In the data rows, 128 means zero.
A hidden rule labels the rows of this table. It goes by one to three of the table's principal directions, not those with the most spread.
[127 175 141 117 124 141  72 134 124 147 150 121 128 107 143 109 101 133 154 150 115 107 117 144 143 135 131 164 158
 148 124 114] U
[108 109 115 125 124 138 140 123 141 117 115 118 116 134 110 149 147 121 130 122 139 118 156 116 133 108 104 131 128
 126 144 133] U
[ 92 140  78 131 117 147 125 119 115 123 127 121 128 130 103 150 142 127 134 127 156 125 149 100 113 121 125 109 154
 115 101 134] U
[129 137 115 109 133 134 141 135 108 159  98 151 157 115  88 133 130 148 122 159 136 106 134 136 114 107 137 115 152
 108 114 110] K
[134 104 164 121 133 119 128 119 147 111 127  98  99 122 156 122 140 108 142 112 120 126 129 136 161 121 107 150  97
 153 180 128] U
[136  82 109 168 122 124 171 127 164 102 142 149 132 175 129 153 142 130  80  86 131 176 128 111 107 150 128 100  95
 116 104 157] U
[117 119 139 203 129 110 125 116 159  69 183 119  88 167 172 106  97  89 145  81 127 176 121 101 120 167 123 121  95
 120 122 193] K
[ 43 126  38  74 113 146 153 100  75  89  25 123 128 136  28 198 158 119 122 134 208  58 252  29  97  51  97 129 183
  72 111 100] U
[ 95 106 107 176 122 118 136 104 144  69 140 129 104 167 132 140 117  98 126  82 158 153 155  68 111 142 114 118 112
 106 115 169] U
[163 124 173 176 132 105 117 144 154 109 192 132 113 144 193  97 100 121 123 105  91 178  71 150 129 175 137 125  86
 148 127 165] U
[182 132 141 115 123 125 129 146 145 140 143 122 136 142 165 125 134 148  83 109  95 152 105 165 144 159 163 149 108
 154 108 106] G
[ 92 161 116 121 128 133  96 117  83 146 119 130 140  86 108 121 121 127 170 159 160  98 117 104 121 112 123 105 161
 118 121 124] G
[123 166 136 102 138 127 114 139  96 142 102 124 127 103 105 111 109 128 158 169 126  83 149 138 129  98 130 146 160
 114 133 114] G
[140 163 179 150 134 132  73 144 135 163 187 113 120  82 172  88 110 129 181 156 103 126  58 174 160 144 122 130 127
 166 151 146] K
[158 148 170 130 130 131  92 150 158 142 163 140 129 132 158 102  89 140 128 142  79 128 106 170 140 147 127 177 131
 153 138 123] K
[143 130 136 166 136 106 137 118 133 101 150 131 114 155 155  97  99 108 130 101 121 164 120 122 116 162 156 122 110
 114 111 154] G
[ 91 111  69 148 116 152 145 112 124 129 149  95 117 121 120 157 187 118 145 109 163 158 115 110 126 131 120  63 127
 135 118 154] U
[129 121 112 155 120 152 124 127 154 156 177 101 122 115 150 134 169 130 141 113 129 163  81 156 152 151 130  91 115
 160 125 149] G
[131 168 150 114 144 141 101 145 101 205 134 147 159  66 105  92 114 150 179 203 114  95  78 181 131 111 132 108 167
 131 140 116] G
[ 75 109  51 114 115 155 157 104 111 128  87 117 134 128  68 180 182 127 125 120 187 114 175  81 116  95 114  88 153
 105 111 123] U
[115 146 145 147 136 134 109 132 137 141 131 131 122 112 112 114 110 122 162 149 134  99 133 134 140 110 112 137 144
 119 135 146] U
[ 80 124  73 182 116 140 135 113 129  99 153 116 112 143 115 153 148 109 142  99 175 152 135  78 111 134 119  76 131
 107  90 180] U
[154 165 171 121 136 148  80 144 160 181 144 141 141 109 130  97  92 146 147 165  92  94 115 186 162 128 129 186 156
 150 140 108] G
[122 119  79  64 122 163 157 132  92 208  80 120 173  75  71 172 213 170 118 171 154 100 113 157 137  87 133  72 155
 139 128  77] U
[136 160  88  88 123 156 127 145 110 188  94 167 183 121  69 146 127 175  96 171 129  97 144 148 109 113 156 132 184
 109  76  82] K
[145  89 124 203 122 112 160 135 178  84 174 162 127 194 152 139 112 125  75  73 119 197 113 106  97 175 135 104  84
 111  85 183] K
[190 104 153 128 129 125 150 149 172 149 143 156 150 160 149 123 123 156  70 117  78 162 104 180 131 160 152 148 102
 144 120 112] G
[ 99 158 136 160 136 126 100 120 125 116 139 129 110 122 119 102  88 105 178 140 143 107 142 109 126 121 116 138 149
 107 128 158] K
[ 52 151 119 162 122 144  76  99 128  89 158  69  67 104 139 125 129  75 218 116 171 104 151  81 157 109  77 134 143
 139 163 175] U
[124 159 161 128 135 146  82 132 139 170 148 108 119  84 135 103 122 125 185 161 119  95 105 167 170 115 112 149 147
 154 160 128] K
[134 128 158 102 137 109 131 130 117 114  76 148 134 130 106 126  99 128 116 140 130  84 170 112 127  98 120 170 133
 106 142 106] K
[189 102 193  48 152 117 171 169 127 183  58 150 156 101  95 123 140 166 101 191  73  74 137 210 147  71 118 165 119
 134 192  69] G
[152  97  94 106 114 122 169 128 127 106 112 121 135 163 140 162 165 139  61  87 127 165 140 117 116 146 154 117 101
 132 102 107] G
[ 89  72  64 124  98 131 161 103 127  60 117 107 113 168 133 200 184 116  75  60 171 166 161  48 105 134 107  99  98
 131 115 132] G
[137 118 118 118 127 117 151 125 127  99 100 125 121 156 123 141 130 123  97 104 134 128 167 108 124 124 139 144 118
 113 115 120] G
[181 105 182 144 131 110 126 145 171 115 188 129 114 156 202  95 105 127 108 106  57 186  77 179 133 181 135 153  81
 169 157 137] K
[ 55 140   7 173 102 169 139 104 113 112 143  94 116 139  86 184 188 113 141  92 210 149 156  62 110 126 132  50 160
 102  52 174] G
[127 134 187 130 129 121  80 117 169  95 121 124 101 140 150 114  79 108 140 112 120  88 170 113 168 120  96 224 124
 142 167 120] K
[ 97 138  76 124 108 172 113 134 139 150 144 123 138 126 101 166 157 146 126 137 140 124 134 127 125 121 112 116 161
 139 105 127] G
[166 171 174 109 146 124 100 145 118 184 125 158 157 101 126  78  81 150 144 179  92  99 102 183 136 131 156 160 155
 129 129  98] G
[ 30 189  77 161 111 142  59  93  82  76 154  76  79 102 130 132 117  78 215 116 201 104 156  39 125 118 102 114 172
 117 109 171] K
[109 124  84 110 135 117 177 111  81 110  64 111 123 129  83 144 158 112 129 122 175 109 181  91 115  93 146  94 136
  84 111 123] G
[111 118 103 141 133 132 153 116 100 153 127 104 127  91 116 132 179 121 161 133 164 138  95 128 133 117 132  51 120
 125 130 147] G
[160 136 158 128 133 121 114 138 140 143 153 146 139 132 156 101  99 139 120 136  89 145  96 162 126 155 143 147 123
 143 131 118] U
[ 76 124  77 179 114 128 130 108 120  71 156 111 101 151 132 150 137  98 140  86 173 160 141  59 102 142 117  84 123
 108  95 181] K
[ 42 117  51 160 122 143 152  92  99 101 105 118 116 125  66 164 162 100 167 119 210 119 170  49 100  94 101  58 152
  81 109 169] K
[128 134 135 126 128 105 122 124 107 100 117 153 137 143 135 120  92 127 110 122 129 130 136  96 101 139 138 140 127
 111 113 120] G
[129 128 121  96 122 131 126 133 117 133 105 146 149 130 112 144 126 147 102 140 125 114 141 122 115 120 127 143 142
 126 122  99] G
[151  96  95 110 116 119 176 140 117 120  94 163 167 160 107 174 153 162  39 107 137 149 138 105  92 133 151 103 112
 107  78 106] K
[105 132  56  95 113 168 146 131 112 165 100 115 149 114  76 177 189 153 114 142 158 112 149 128 126 101 131  95 163
 126  98 105] G
[211 102 214 134 135  96 132 172 177 111 180 145 121 162 209  97  92 142  79 115  31 177  75 196 133 174 133 175  66
 170 160 131] G
[ 98 110  96 130 117 127 135 105 114 106 112 136 137 136 114 156 142 124 113 107 167 134 142  75 110 128 122 105 127
 115 113 126] G
[166 121 160 170 135 116 123 131 148 145 196 127 129 124 190  89 123 127 135 112  97 191  42 170 136 186 153  95  91
 158 130 153] K
[ 61 161 104 109 132 142 102 112  79 129 112  97 105  80  94 121 133 103 213 171 161  80 152 104 126  82  96 112 173
 118 160 135] K
[143  74  86 141 119 124 192 124 135 117 129 130 141 159 129 166 184 138  69  85 140 187 111 118 107 149 147  65  88
 124 100 138] K
[ 86  99  73 137 115 121 164 106 115  64  95 127 115 168 101 173 145 109  99  86 176 137 187  48  95 115 116 108 122
  92 102 143] U
[153 107 171 143 132 124 124 134 171 124 151 121 112 136 161 117 124 122 125 113 100 140 113 155 156 140 114 155  97
 153 161 138] U
[210  94 201 142 140  89 152 148 161 119 163 134 124 151 204  92 115 133  86  99  63 186  69 183 141 177 154 140  57
 159 152 131] G
[ 51 163  40  66 110 185 109 114  80 172  65 109 148  80  32 185 180 145 161 177 194  47 191  93 129  55 102 115 214
 112 113  87] K
[ 46 153  31 134 114 141 135  98  66  91 104  99 111 125  80 160 155 100 161 118 205 118 181  44  92 103 128  73 170
  85  83 150] G
[151  92 148 130 130  99 165 135 149  74  96 154 123 183 128 143 105 125  68  95 116 133 175 101 111 126 124 165  96
 103 124 129] U
[112 150 134 184 131 116 106 123 128  99 169 126 106 136 152 103  94 103 160 114 137 147 114 105 118 151 131 115 125
 115 108 176] K
[118 130  90  76 126 146 144 129  79 188  91 140 174  84  81 150 173 162 124 173 147 108 108 140 112 102 137  78 159
 126 121  85] G
[153 120  96 116 121 155 148 143 141 188 127 156 175 130  99 151 158 172  84 142 119 142 105 165 121 136 152 102 142
 132  91 104] K
[132 100 113 140 130  93 175 121  95  82 122 121 118 146 148 133 146 112 106  94 142 171 118  94  98 143 146  76  88
 110 115 147] G
[146 151 203 131 143 109  80 129 148 117 139 140 113 128 159  77  55 113 157 142  92 102 133 145 148 135 117 205 130
 137 166 124] U
[120 151 149 150 135 129 101 132 128 137 157 124 117 109 140 103 107 119 169 145 121 123 105 140 134 131 120 127 136
 133 138 150] U
[168 120 152 108 129 113 141 152 139 120 114 148 138 152 137 131 112 146  81 126  93 128 138 146 122 131 138 163 114
 129 124 108] U
[121 164 154  87 147 109 113 114  76 129  77 105 113  90 116  91 107 105 181 160 140  71 160 124 146  92 137 156 150
 113 161 100] G
[131 196 192 159 138 136  39 142 153 151 182 131 114 102 158  67  51 120 194 164  95  95 103 164 160 141 118 194 160
 148 142 145] U
[125 135  96 131 119 124 138 132 109 112 123 139 139 145 120 146 129 137  99 115 142 139 137 101 101 136 146 111 133
 110  84 129] U
[ 83 125  61  90 107 153 132 114  99 124  91 116 139 121  86 184 174 138 113 127 173 108 165  82 116 100 115 110 156
 123 111 102] G
[185 116 173 121 131 109 129 145 154 131 130 163 151 153 156 117  98 151  72 117  87 143 111 153 128 156 149 168 102
 139 121 105] K
Which label does each new row get?
[149 125 130 111 124 117 136 134 121 120 110 141 142 141 132 137 124 141  89 118 124 129 135 121 121 134 144 141 121
 124 110 107] >> U
[237  89 194  65 150  99 187 164 128 195  83 171 185 118 135 110 141 182  53 159  61 135  79 222 136 130 172 133  87
 143 152  60] >> G
[ 69 160  70 119 116 153 107 113  96 128  97 123 134 113  73 159 137 126 150 142 185  84 176  76 118  93 116 119 181
 101  95 125] >> U
[ 79 123  74 138 117 136 140 106 108 104 106 121 125 132  93 163 152 116 132 112 184 121 162  67 111 110 117  95 143
 102 102 142] >> U
[132 119 149 163 138 134 129 133 159 151 153 140 128 123 125 111 122 127 150 139 117 135 103 156 137 131 116 116 122
 129 142 155] >> U
[130 144 120 158 127 133 113 125 124 148 177 118 130 112 156 107 134 126 152 126 127 163  72 145 128 162 148  87 125
 143 112 149] >> K
[188 100 219 136 136 101 116 148 183 108 166 140 113 152 200  96  88 128 102 110  56 154  95 175 150 162 117 190  74
 169 178 127] >> G
[100 118  62  36 121 148 168 119  59 161  52 106 153  89  67 173 203 147 124 164 160  94 158 121 114  74 129  85 161
 122 141  67] >> K
[ 86 144  90  48 131 151 137 122  64 167  46 106 141  69  53 157 176 137 163 186 169  49 174 120 135  49 109 115 179
 114 155  79] >> K
[162 128 160 111 120 132 102 149 152 140 156 139 140 132 164 127 115 152 100 131  83 139  97 163 137 150 126 164 117
 166 138 106] >> G
[ 90 171 112  67 133 148 101 125  74 174  69 137 153  74  61 130 122 143 171 199 154  46 162 123 126  69 113 140 197
 109 140  83] >> K
[118  82 100 160 116 114 164 102 158  59 119 137 114 196 131 158 129 109  75  58 152 166 174  66 108 149 127 132  97
 105 103 148] >> K
[ 11 177  42 156 109 157  80  83  86  75 143  71  77 116 104 145 133  73 216 114 209 107 183  33 115 110  98 104 184
 107 108 172] >> K
[131 113 123 142 138 109 168 124 118 105 105 118 113 141 119 127 139 111 127 112 143 133 149 115 123 117 137 107 110
 101 124 148] >> G
[130 132 109 113 124 153 129 139 121 182 139 128 153  97 114 138 163 153 133 157 125 131  89 163 131 125 132  92 143
 145 124 115] >> K
[203 124 255  81 162  89  98 144 149 159 117 154 132  99 178  48  57 134 146 176  39  94  92 213 167 128 119 224 101
 167 233  77] >> G
[186  85 165 141 127  95 157 140 166  92 134 163 139 185 169 131 105 140  46  82  91 175 119 129 115 169 147 154  73
 131 115 124] >> K
[139 134 104 121 124 121 143 135 105 126 123 143 147 140 125 134 129 142  97 124 128 146 122 121 100 141 156 106 131
 114  90 120] >> K
[165 115 190 145 136 114 118 141 173 122 147 140 120 142 161 107  97 128 116 119  90 132 115 157 150 143 120 173  99
 145 153 135] >> U
[100 154  79 118 118 149 122 128 111 130 112 117 129 127  94 152 141 132 131 134 155 106 163 107 121 109 131 125 163
 113  94 125] >> G
[124 157 112  94 137 109 141 127  70 123  72 138 140 121  94 121 112 129 127 149 148  94 166 104 104 103 155 128 155
  88 104 104] >> G
[125 161 123 142 131 144  97 124 111 184 173 116 140  81 143  98 136 133 177 155 128 143  59 163 138 151 146  84 146
 150 123 134] >> K
[ 84 128  95 170 111 119 114 105 130  43 155 103  85 169 155 144 116  89 130  69 159 157 162  52 111 150 115 130 117
 118 104 170] >> U
[183  78 177 166 131 111 152 148 184 133 167 162 144 154 169 125 126 147  75 103  87 180  70 164 130 167 129 119  69
 148 133 145] >> G
[155 157 145  58 141 141 117 142  96 210  92 145 170  78  98 105 127 164 141 199 101  84 110 191 138 104 147 143 169
 139 148  63] >> K
[ 75 132  74 124 117 130 134 105  97  82 101 105 107 138 104 159 144 104 137 107 178 116 182  59 110 108 117 114 144
 103 111 137] >> U
[147 129 119 105 123 131 134 135 117 145 126 125 143 123 135 135 146 145 106 129 118 138 111 144 128 137 147 120 126
 141 118 105] >> U
[130 149 113 127 124 139 116 138 121 148 139 138 145 124 122 128 124 143 124 142 124 129 116 138 118 135 141 121 148
 128 101 123] >> U
[109 112  92 166 112 141 137 128 161  96 146 137 122 171 119 163 132 127  98  93 143 150 153  94 112 139 116 124 124
 115  91 159] >> K
[198 101 224 134 140 101 122 148 183 126 156 141 122 144 193  93  94 133 100 115  59 149  90 185 158 158 126 186  73
 166 175 122] >> K
[ 49 185  44 109 107 174  85 102  96 130  96  92 118 108  68 166 148 117 169 137 200  67 201  69 137  88 118 138 205
 109  87 117] >> G
[113  75  79 130 121 119 198 120 115 100  86 142 142 155  90 180 174 132  77  99 168 148 156  80  93 112 126  72 106
  94 102 136] >> K
[127 104 161 178 136 121 128 123 170 109 172 118  97 139 160 107 118 103 155 109 113 156 106 139 142 145 104 125  96
 141 162 173] >> U
[139 169 184 127 137 138  63 137 139 174 163 121 128  80 156  86  98 131 181 167 102 101  82 176 167 133 118 162 144
 164 161 121] >> K
[ 36 182  49  51 121 182  98 106  54 185  44  98 143  49  17 169 176 135 200 202 207  16 197  93 140  33  98 115 230
 106 134  79] >> U
[122 150 127  95 135 150 118 140 113 183 115 133 146  90  95 119 134 146 159 185 116  93 121 168 132  99 120 126 165
 133 147 105] >> U
